rotation steps, each row followed by its count of steps
The counts run from 0 to 310.
[-1.02  2.48 -2.01 -2.40  0.96 -1.45  1.54  3.01 -2.26  2.31  2.84 -0.38
 -1.42  1.31  1.43 -1.77  4.29  0.51  0.72 -0.18  1.74 -0.40 -1.90  0.12
 -0.56  1.81  1.46  1.71  1.11  0.03  0.85  1.54 -0.23  1.45  4.23  0.51
  1.69 -2.74  1.61 -3.12 -0.24 -0.98  0.52 -2.53 -0.88  0.89  2.41 -2.56
 -3.85 -2.23 -1.19] -> 303
[ 0.34  1.11  0.12 -1.60  0.42 -0.96  2.24  1.43 -2.80  4.53 -0.23 -1.83
  1.18 -1.42  0.05 -0.02  2.54 -0.99  0.05  1.88  0.68  0.42 -2.27 -0.28
  0.36  1.44  2.45  2.37 -0.49 -0.72 -2.85  2.70 -2.83  1.54  4.36  3.35
  2.30 -4.25  0.00 -1.04 -2.29 -2.72  1.01 -1.37 -1.23  1.19  2.54 -0.80
 -0.11 -0.07 -1.38] -> 140
[ 0.58  0.88  0.21  0.83  1.28 -3.74 -2.09  1.19 -2.85  3.51  3.94 -2.15
  0.94 -0.98  0.94  0.93  3.22 -1.53 -0.02  2.79 -1.53  1.46 -0.05 -0.53
 -0.11 -0.14  1.90  1.73  0.20 -0.18 -0.28  2.02 -1.90  1.62  3.84  0.76
  2.55 -4.65 -0.08 -0.33 -0.52 -1.45 -0.41 -1.07 -0.90  1.04  3.20  4.52
  0.96 -0.65  0.75] -> 44
[ 0.35  0.88  0.14 -0.34  1.56 -2.21 -0.45  1.37 -3.02  3.56  4.73 -2.71
  0.05  0.57  2.15  1.71  2.51 -1.20  0.19  3.14 -1.85  1.07 -0.05 -1.48
 -1.05  1.92  0.83  1.55  0.36  0.08 -1.67  1.98 -2.74  1.13  3.68  0.99
  2.98 -4.53 -1.03 -0.06 -0.57 -1.19 -1.00 -2.17  0.57  0.25  3.41  3.10
  0.16 -0.85  0.91] -> 43
[-2.26  1.50 -1.78  0.60  4.55 -1.26 -1.94  3.56  0.93  2.01  4.57 -1.14
  0.19  1.00  0.82 -1.55  4.64  0.00 -0.24  0.99  1.00 -0.93  0.64  0.44
 -0.81 -0.74 -0.85  0.91  2.26  0.96  0.73 -0.64 -0.64  2.95  2.96 -1.78
 -0.07 -3.99  0.89 -2.28 -0.67 -1.96  1.24 -2.63  1.42  1.05  1.65  2.63
 -2.55 -0.39  2.49] -> 176
[ 0.41  2.56  0.91 -1.74 -0.47  1.14 -0.60  2.15 -1.03  4.09  1.54 -1.26
  2.15  1.58  0.15 -1.74  2.60  0.82  1.76  1.03  1.84 -0.18  0.82 -1.83
  0.41 -1.11  1.46  2.82  0.79  1.79 -2.95 -0.30 -2.33  2.44  3.39  0.59
  1.68 -4.34 -1.16 -2.36 -0.95 -5.60  2.02 -1.58 -0.10  0.27  0.93 -2.14
 -0.58 -1.33 -0.28] -> 270
[ 0.00  0.47  1.06  1.04  2.19  0.29 -1.91  2.81  0.10  4.14  1.23 -2.31
  1.24 -0.11 -0.59 -0.74  2.57 -0.46 -1.33  2.11 -0.04  0.11 -0.74 -0.27
 -1.30 -1.27 -0.43  1.35  0.04  0.09 -4.08  2.71 -2.78  0.97  1.66  0.94
  0.94 -4.03  0.84 -0.71 -3.59 -2.98  0.86 -2.68  1.44  0.82  0.36  2.09
 -1.19  2.94 -0.38] -> 157
[ 0.13  1.27 -1.07  1.61  2.58  0.58 -1.99  1.87 -1.65  3.84  2.76 -2.25
  0.82  0.28  1.29  0.07  2.10  0.59  1.94  0.81  0.88 -1.14  1.67 -2.48
  0.67 -1.90 -0.59  3.42  1.32  2.48 -0.85  0.17 -3.08  3.14  1.73 -2.08
  1.75 -3.96 -0.03 -3.76 -1.34 -4.04  2.05 -3.17  1.66  0.00 -0.40 -0.66
 -0.56 -0.84  0.08] -> 261
[ 0.52  0.60 -0.02  2.16  3.07 -1.17 -1.69  2.62 -2.72  3.12  3.89 -1.26
 -0.47  1.59  0.84  2.38  2.74 -0.54  0.63  1.31 -1.43  0.43  0.20 -1.32
 -0.12 -0.56 -1.49  2.31  0.36  0.40 -0.48  3.07 -2.74  1.81  2.45 -0.22
  2.71 -4.82  2.20 -1.35 -2.03 -1.11  1.14 -3.21 -0.05  0.59  1.53  1.93
 -0.89  2.31 -0.42] -> 47
[ 0.47  2.01 -2.24 -0.09  2.86 -2.50  0.13  2.41 -1.09  4.33  5.54 -0.21
 -1.74  0.26  1.03 -3.71  2.25  0.23  0.29 -3.10 -0.80  0.60  0.23  0.25
 -2.75 -0.80 -1.49  1.78  0.94  1.34 -1.29  3.15  1.17 -0.74  0.07 -1.03
  2.44 -4.09  3.68 -1.32 -1.44 -0.79  0.82 -3.25  0.07 -0.10  1.16 -0.82
 -0.73  0.29 -0.96] -> 210
[-0.88  2.51 -1.23 -1.44  0.01  2.53 -1.30  3.80 -2.32  3.33  3.87 -0.02
 -0.26  1.24  0.63 -0.34  4.42  0.90  3.17 -1.17  2.20 -0.26  1.78 -1.05
  0.29  1.64  1.13  1.38  1.46  1.82 -1.90 -1.16  0.15  0.95  3.18  0.20
  2.09 -3.98  0.28 -1.06  1.36 -3.88  1.37 -1.82  0.70  1.05  2.04 -1.71
 -1.44 -1.40  0.15] -> 89
[-1.17  1.44 -1.03 -0.14  0.41 -2.99 -1.75  2.45 -1.30  4.79  3.56 -2.57
  0.60 -1.79  2.71 -3.49  4.08  0.38 -0.98  2.18 -0.54  1.17 -1.91 -0.13
 -3.19  0.65  1.50 -0.61  0.71 -0.23 -2.33  3.53  0.68  1.12  2.47  1.42
  1.25 -1.50  1.35 -0.97 -0.20 -0.98 -2.52 -1.38  1.49  1.36  3.03  2.21
 -2.16 -0.59 -0.91] -> 309
[ 0.37  1.62 -2.62  0.58  1.55 -3.51  0.61 -0.07 -2.72  4.05  2.19 -2.18
  1.84 -3.64  2.17 -2.88  2.10  0.48 -0.12  2.05 -0.83  0.30 -0.62 -1.67
 -0.67 -2.23  3.66  2.45  0.29  1.63 -1.30  3.85 -2.12  1.83  1.27 -0.40
  1.48 -2.94  0.58 -2.74 -1.10 -1.02 -0.18 -1.14  1.19  0.00  1.41  0.55
  1.78 -2.50 -0.26] -> 129
[ 1.57  2.18 -0.88 -1.86  1.79 -1.41  3.35  0.32 -2.03  4.63  0.54 -2.55
 -0.24 -0.14  1.23 -1.36  1.99 -0.21 -1.07  2.57  0.42 -0.10 -1.54  0.13
 -0.50  1.13  1.34  2.07  0.51 -0.86 -3.94  1.34 -2.36  1.74  3.65  2.36
  2.04 -4.65 -0.78 -2.34 -2.45 -2.52  1.55 -2.11 -0.51 -0.63  2.25 -1.64
 -0.05 -1.22 -1.68] -> 139
[-1.67 -0.36 -0.65 -2.12  2.43 -1.35 -0.74  3.90  0.07  3.10  4.69 -2.58
  0.28  2.08  1.72 -3.48  3.03  1.32  0.28  0.53  1.67 -0.95 -0.68  1.05
 -2.56 -1.56 -0.99  1.42  0.25  1.23 -1.61  1.74 -2.38  0.19  0.85 -0.48
  2.06 -3.55 -1.29  0.27 -1.43 -1.95 -0.26 -3.42  1.71 -1.50  1.23  0.93
 -0.54  1.16  0.71] -> 181
[-0.52  1.25 -3.32  0.18  2.37 -4.77  0.93  1.16 -1.01  3.35  3.98 -1.94
  0.03 -1.15  3.12 -3.95  2.38 -0.43 -1.78  1.98 -0.73 -0.89 -1.54 -0.10
 -2.73 -1.14  2.02  1.87  1.05  0.53 -0.94  3.00 -0.69 -0.12  1.28 -0.64
  1.57 -2.96  0.71 -0.72 -0.79  0.31 -1.54 -1.86  0.67 -0.13  2.23  1.43
  0.07 -2.44  0.92] -> 20
[ 0.42  2.13 -1.06 -0.57 -0.39 -2.82  0.01  0.85 -2.93  5.10  4.10 -0.50
 -1.86 -1.99  0.96 -0.01  3.18 -1.16  0.88 -0.78 -0.79  1.21 -0.71 -0.80
 -0.04  1.85  1.94  1.23  1.18 -0.81 -1.12  2.35  0.44  1.19  3.11  2.59
  2.87 -3.49  0.67  1.36 -1.07 -1.37 -0.87  0.09 -0.23  1.55  3.71  1.57
  2.55 -1.53 -0.93] -> 225
[ 0.38  3.09 -2.39 -2.40  0.15 -3.32  1.09  1.30 -1.99  4.73  2.03 -0.39
  0.80 -2.29  0.33 -5.29  2.33  0.72  1.09 -2.10  1.42 -0.55 -0.50 -0.82
 -0.51 -2.17  3.11  2.27 -0.06  1.72 -1.45  2.26  1.38  2.10  1.61  0.51
  2.26 -2.88  1.35 -1.51 -0.21 -2.02  0.86 -1.59  0.32  0.76  1.31 -1.70
  2.17 -1.91 -0.58] -> 108
[ 1.00 -0.16 -1.29  0.76  1.73 -1.35  0.30  0.93 -3.08  5.22  2.13 -3.79
  0.67 -1.51  2.93 -1.48  2.09  1.47 -0.38  2.02 -0.90 -0.26 -1.81 -2.15
 -1.67  0.39  1.58  1.51  0.66  1.30 -3.29  4.18 -2.54  0.47  1.00  1.23
  2.84 -1.46  0.19 -2.46 -1.97 -1.20 -2.10 -2.92  2.41  0.46  1.60 -0.33
 -0.05  0.25 -2.42] -> 127
[-0.59  0.64 -3.00 -0.77  2.20 -2.97 -0.30  3.48 -2.51  1.97  6.76 -1.02
  0.06  1.80  2.45 -2.33  2.89  1.25  2.31 -0.63 -0.84 -0.49  0.51 -0.27
 -1.29  0.33  1.11  2.51  1.64  3.05  1.55  2.09 -0.75 -0.01  1.10 -1.12
  3.41 -3.28  1.05 -1.60  0.98  0.09  1.00 -3.25  0.18  0.26  2.18  0.03
 -0.79 -1.26  1.03] -> 206
[-1.21  1.18 -1.59 -0.92  2.78 -1.30 -1.45  2.56  0.21  4.44  3.49 -2.08
 -0.33  1.26  2.50 -4.58  3.00  1.21 -0.57  1.14  1.36 -0.70 -0.30 -0.85
 -3.19 -1.01 -0.86  0.63  0.84  0.45 -1.54  1.58 -0.43  1.76  1.45 -1.95
  0.72 -1.95  0.50 -2.93 -0.66 -3.42 -0.89 -3.51  1.90 -0.31 -0.53 -1.55
 -2.51  0.11 -0.42] -> 286
[-1.24  2.99 -2.77 -2.97  1.00 -2.22  2.08  2.12 -0.77  2.87  2.50 -0.16
 -0.15 -1.03  1.63 -3.53  4.24 -0.93 -0.60  0.54  1.84 -0.46 -0.60  1.20
 -0.49  0.34  2.93  1.87  1.22  0.18  0.56  1.52  0.73  2.11  4.06  0.52
  0.81 -2.69  0.65 -2.89  0.16 -1.07  0.72 -1.02 -0.71  1.18  2.95 -0.51
 -1.97 -3.63 -0.12] -> 302
[-2.03  2.68 -0.84 -0.43  3.37 -0.76 -1.08  1.72 -1.03  3.19  4.36 -1.33
 -0.28 -1.13  0.47  0.78  4.77 -1.98  1.93  0.60  1.09 -0.68  2.05 -0.27
  0.46 -0.48  0.98  1.57  0.37  0.49  0.42 -0.44  0.11  3.29  3.09  0.28
  1.67 -4.95 -1.44  0.61  0.70 -2.59  2.34 -0.24  0.48  1.21  2.07  3.83
  1.34 -2.48  1.87] -> 66
[-0.21  0.29 -0.22  0.80  2.19 -2.21  0.04  2.34 -1.54  4.51  3.07 -2.31
 -1.33 -2.09  0.17  0.54  4.68 -2.72 -2.15  1.28 -1.12 -0.09 -0.09 -0.40
 -2.35  1.65  1.05  1.50  0.92 -2.36 -2.32  2.38 -0.34  0.98  3.04  2.11
  1.84 -3.57  0.89  2.02 -1.85 -0.07 -0.24 -1.30  0.14  1.78  2.31  3.75
  0.44  0.56 -0.33] -> 40
[ 1.36  1.81  1.44 -1.45  2.25 -0.42  1.24  2.35 -1.88  3.50  3.19 -1.04
 -0.14  2.41 -0.54  0.37  1.78 -0.62  1.71  0.54  0.33 -0.13  1.05  0.96
  0.51 -1.73  0.55  3.38 -0.10  0.69 -2.17  2.52 -3.39  1.22  3.36  0.56
  2.94 -6.50 -0.60 -0.78 -1.93 -1.63  3.23 -3.17 -1.24 -0.84  1.02  0.12
  1.19  0.85  0.23] -> 55
[-0.48  2.51  0.11 -1.29  3.35 -1.68  0.86  2.12 -0.06  3.14  1.09 -1.17
  1.43  0.50 -1.55 -2.59  2.91 -1.39 -0.42  1.41  2.15 -0.77  0.57  1.78
  0.67 -2.83  1.19  2.23  0.00 -0.12 -0.93  0.89 -2.15  2.04  3.72  0.15
  0.84 -5.86 -0.11 -2.10 -2.62 -2.13  4.15 -1.58 -0.79  1.48  0.72  0.49
 -0.42 -0.89  1.79] -> 163
[-1.18  1.74 -3.47 -1.44  1.40 -1.03  1.10  3.20 -0.28  2.01  2.22  0.19
  1.37 -1.77 -0.11 -4.86  3.61  0.95  0.85 -0.73  1.11 -0.95  0.12  0.37
 -1.05 -1.91  3.01  2.66  1.01  2.59 -1.29  1.40  0.42 -0.66  1.56  0.03
 -0.04 -4.25  2.53 -2.74 -0.24 -0.52  1.65 -2.72  0.83  2.06  1.32 -0.99
 -1.47 -1.76  1.79] -> 3
[-0.14  0.10 -2.63 -0.37  2.64 -2.64  1.58  1.12 -3.42  3.13  4.56 -1.32
 -2.19 -0.67  2.13  1.68  3.51 -0.53  1.49  0.01 -0.04 -0.76  0.01 -0.44
  1.11  1.58  0.72  2.78  1.74  0.66  0.47  2.08 -1.48  1.71  2.28  1.20
  3.99 -3.82  0.40 -1.16 -0.64 -0.85  0.89 -2.95  0.24  0.59  2.96  0.45
  1.61 -1.77 -0.81] -> 227
[ 1.11  0.53 -0.44 -0.98  1.42 -0.94  2.79  2.33 -3.28  2.36  3.65 -1.43
 -0.08  0.73  0.61  0.88  3.42 -1.02  0.37  0.98 -1.50 -0.39  0.99 -0.45
 -0.75  1.41  2.25  2.55  0.67 -0.11 -0.97  1.97 -2.27 -0.76  4.34  1.72
  2.15 -5.56  0.76 -1.07 -0.34  0.55  2.21 -2.50 -2.06 -0.07  2.43 -0.61
 -1.70 -1.28  0.96] -> 34
[-3.07  1.60 -1.26 -1.99  0.65 -1.84 -3.04  3.33 -0.66  3.23  1.43 -0.92
  0.91 -0.62  1.11 -2.53  5.35 -0.62  0.06  0.82  4.34 -0.81 -1.36 -0.30
 -0.28 -1.25  2.77  1.57  0.62  0.19  0.58 -0.02  0.12  3.28  3.15  0.90
  2.37 -2.20  0.27 -1.19 -0.36 -4.13 -1.44 -1.57  0.64  2.49  1.30  1.57
 -0.50 -2.16  0.01] -> 280
[-1.02  1.83  0.25 -1.63  1.98  1.07 -0.34  3.12  0.58  3.52  2.23 -2.31
  0.12  2.69  0.25 -2.28  3.24 -1.00 -1.43  2.17  1.83 -0.07 -0.49  1.02
 -2.47  2.34 -0.86  0.07  1.03 -1.45 -4.08 -0.56 -1.35  1.04  3.87  1.68
  0.42 -4.26 -0.90  0.45 -2.09 -3.50  0.31 -1.29  1.09 -0.11  2.29  0.55
 -2.07  0.00  0.64] -> 169
[ 2.03  1.33  0.69 -1.52  0.08 -2.28  1.48  2.49 -2.14  4.13  2.23 -1.20
  0.74 -0.68 -0.91 -1.57  2.51 -1.22 -1.24  0.79 -1.08  0.97 -1.23  0.51
 -2.32  0.26  2.31  2.11  0.04 -1.24 -3.44  3.92 -1.30 -1.14  2.78  2.98
  2.48 -5.01  1.13  1.01 -2.30 -0.74  0.39 -1.48 -0.99  0.96  2.34  0.74
  0.37  0.35 -0.07] -> 31
[ 1.59  0.51 -0.76  1.14  2.38  1.20  2.09  2.30 -1.75  4.94  1.65 -2.14
  0.43 -1.62  0.77 -0.96  1.81  0.13 -0.85  1.13 -1.27 -0.44 -0.38 -1.44
 -1.43  0.41  0.25  2.51  1.34 -0.45 -4.62  3.38 -1.67  0.04  1.57  0.89
  1.47 -4.20  1.53 -2.92 -2.52 -0.69  1.73 -3.73  0.72  0.05  0.19 -2.57
 -2.23  0.41 -2.12] -> 135
[ 1.73  1.65  0.10 -0.34  1.29  2.13  0.92  0.67 -2.42  5.69  2.47 -2.85
 -0.05 -0.85  0.17  0.57  1.85 -0.89 -0.02  1.10  0.01  0.31  1.58 -2.29
 -0.33  1.95  0.10  1.75  0.09  0.24 -5.47  1.02 -1.79  0.70  2.21  2.01
  2.12 -4.93 -1.28  1.67 -1.48 -3.21  1.28 -1.14  0.27  0.19  2.10 -1.10
  1.80 -0.35 -1.25] -> 245
[-0.38  3.56 -0.84  0.31  4.20  1.24  0.44  1.40 -0.33  3.07  3.38 -0.68
 -0.07 -0.17 -1.75 -0.70  2.77 -2.65  0.21  0.35 -0.14 -1.17  3.67  0.53
  0.04 -1.37 -0.39  2.39  1.13  0.15 -2.28 -0.02 -0.82  1.27  2.48 -0.24
  1.37 -6.84  0.59 -0.44 -0.41 -0.98  5.17 -1.91 -0.90  0.49  0.94  1.09
  0.39 -0.77  1.69] -> 58
